[[119 139 118 129 106 129 120 138 134 127]
 [110 119 108 134 122 133 116 131 119 127]
 [133 117 135 129 132 132 130 135 113 125]
 [116 134 115 132 108 132 118 141 130 127]
 [137 114 139 124 144 126 132 120 115 126]
 [122 118 123 125 137 124 121 111 121 127]
 [128 113 129 125 144 125 126 113 116 127]]
|
[[110 119 108 134 122 133 116 131 119 127]
 [116 134 115 132 108 132 118 141 130 127]
 [119 139 118 129 106 129 120 138 134 127]
 [122 118 123 125 137 124 121 111 121 127]
 [128 113 129 125 144 125 126 113 116 127]
 [133 117 135 129 132 132 130 135 113 125]
 [137 114 139 124 144 126 132 120 115 126]]

[[125 126 122 122 123 125 124 123 127 134]
 [123 124 113 112 116 124 118 116 125 152]]
|
[[123 124 113 112 116 124 118 116 125 152]
 [125 126 122 122 123 125 124 123 127 134]]

[[143 125 108 144 122 147 121 131 125 121 151]
 [139 118 101 150 130 145 120 139 142 124 141]]
|
[[139 118 101 150 130 145 120 139 142 124 141]
 [143 125 108 144 122 147 121 131 125 121 151]]

[[135 140 145 127 128 134 133 119 131 145 122 140]
 [117 111 118 102 116 139 116 112 107 118 123 124]]
|
[[117 111 118 102 116 139 116 112 107 118 123 124]
 [135 140 145 127 128 134 133 119 131 145 122 140]]

[[145 119 142]
 [146 123 146]
 [123 151 139]]
|
[[123 151 139]
 [145 119 142]
 [146 123 146]]

[[144 141 115]
 [128 119 107]]
|
[[128 119 107]
 [144 141 115]]

[[126 139 152 127 129 127 123 131 148]
 [121 138 104 128 125 133 133 142 131]]
|
[[121 138 104 128 125 133 133 142 131]
 [126 139 152 127 129 127 123 131 148]]
---
[[129 139 129 128 129 128 127 128 129 129 127 128]
 [127 128 128 128 128 127 127 128 128 128 128 128]
 [131 135 132 130 128 139 130 129 118 114 129 121]
 [128 130 129 128 128 129 127 128 128 128 128 128]
 [119 126 125 106 130 127 127 113 134 120 127 134]
 [128 122 129 128 129 128 128 129 129 127 127 128]
 [128 138 130 127 127 128 127 129 128 129 128 128]]
|
[[129 127 131 128 119 128 128]
 [139 128 135 130 126 122 138]
 [129 128 132 129 125 129 130]
 [128 128 130 128 106 128 127]
 [129 128 128 128 130 129 127]
 [128 127 139 129 127 128 128]
 [127 127 130 127 127 128 127]
 [128 128 129 128 113 129 129]
 [129 128 118 128 134 129 128]
 [129 128 114 128 120 127 129]
 [127 128 129 128 127 127 128]
 [128 128 121 128 134 128 128]]

[[106 128 125 121 132 132]
 [132 135 138 127 127 117]
 [135 130 130 121 116 122]
 [125 138 132 121 124 120]
 [140 126 126 126 126 126]
 [141 130 127 128 131 119]
 [126 135 126 125 120 123]
 [125 139 132 132 121 125]
 [119 122 135 115 125 120]
 [124 122 132 124 127 116]
 [118 123 135 127 117 121]]
|
[[106 132 135 125 140 141 126 125 119 124 118]
 [128 135 130 138 126 130 135 139 122 122 123]
 [125 138 130 132 126 127 126 132 135 132 135]
 [121 127 121 121 126 128 125 132 115 124 127]
 [132 127 116 124 126 131 120 121 125 127 117]
 [132 117 122 120 126 119 123 125 120 116 121]]

[[150 116]
 [137 115]
 [122 127]
 [124 135]]
|
[[150 137 122 124]
 [116 115 127 135]]

[[122 127 126 123 123 132 119 123 127 118 127 118 128]
 [130 128 131 133 158 126 134 133 131 132 127 131 128]
 [128 127 128 126 129 133 126 129 127 127 123 122 127]
 [128 115 126 125 132 124 125 124 129 123 115 124 129]
 [124 130 125 128 140 126 128 123 128 127 130 126 128]
 [123 136 128 124 135 137 122 125 129 118 133 123 128]
 [145 126 134 132 116 138 137 151 129 144 128 151 130]]
|
[[122 130 128 128 124 123 145]
 [127 128 127 115 130 136 126]
 [126 131 128 126 125 128 134]
 [123 133 126 125 128 124 132]
 [123 158 129 132 140 135 116]
 [132 126 133 124 126 137 138]
 [119 134 126 125 128 122 137]
 [123 133 129 124 123 125 151]
 [127 131 127 129 128 129 129]
 [118 132 127 123 127 118 144]
 [127 127 123 115 130 133 128]
 [118 131 122 124 126 123 151]
 [128 128 127 129 128 128 130]]

[[127 128]
 [105 112]
 [110 138]]
|
[[127 105 110]
 [128 112 138]]

[[125 122 121]
 [135 119 120]
 [133 133 137]
 [134 150 137]
 [129 141 131]
 [124 129 123]
 [144 129 138]
 [129 116 126]]
|
[[125 135 133 134 129 124 144 129]
 [122 119 133 150 141 129 129 116]
 [121 120 137 137 131 123 138 126]]
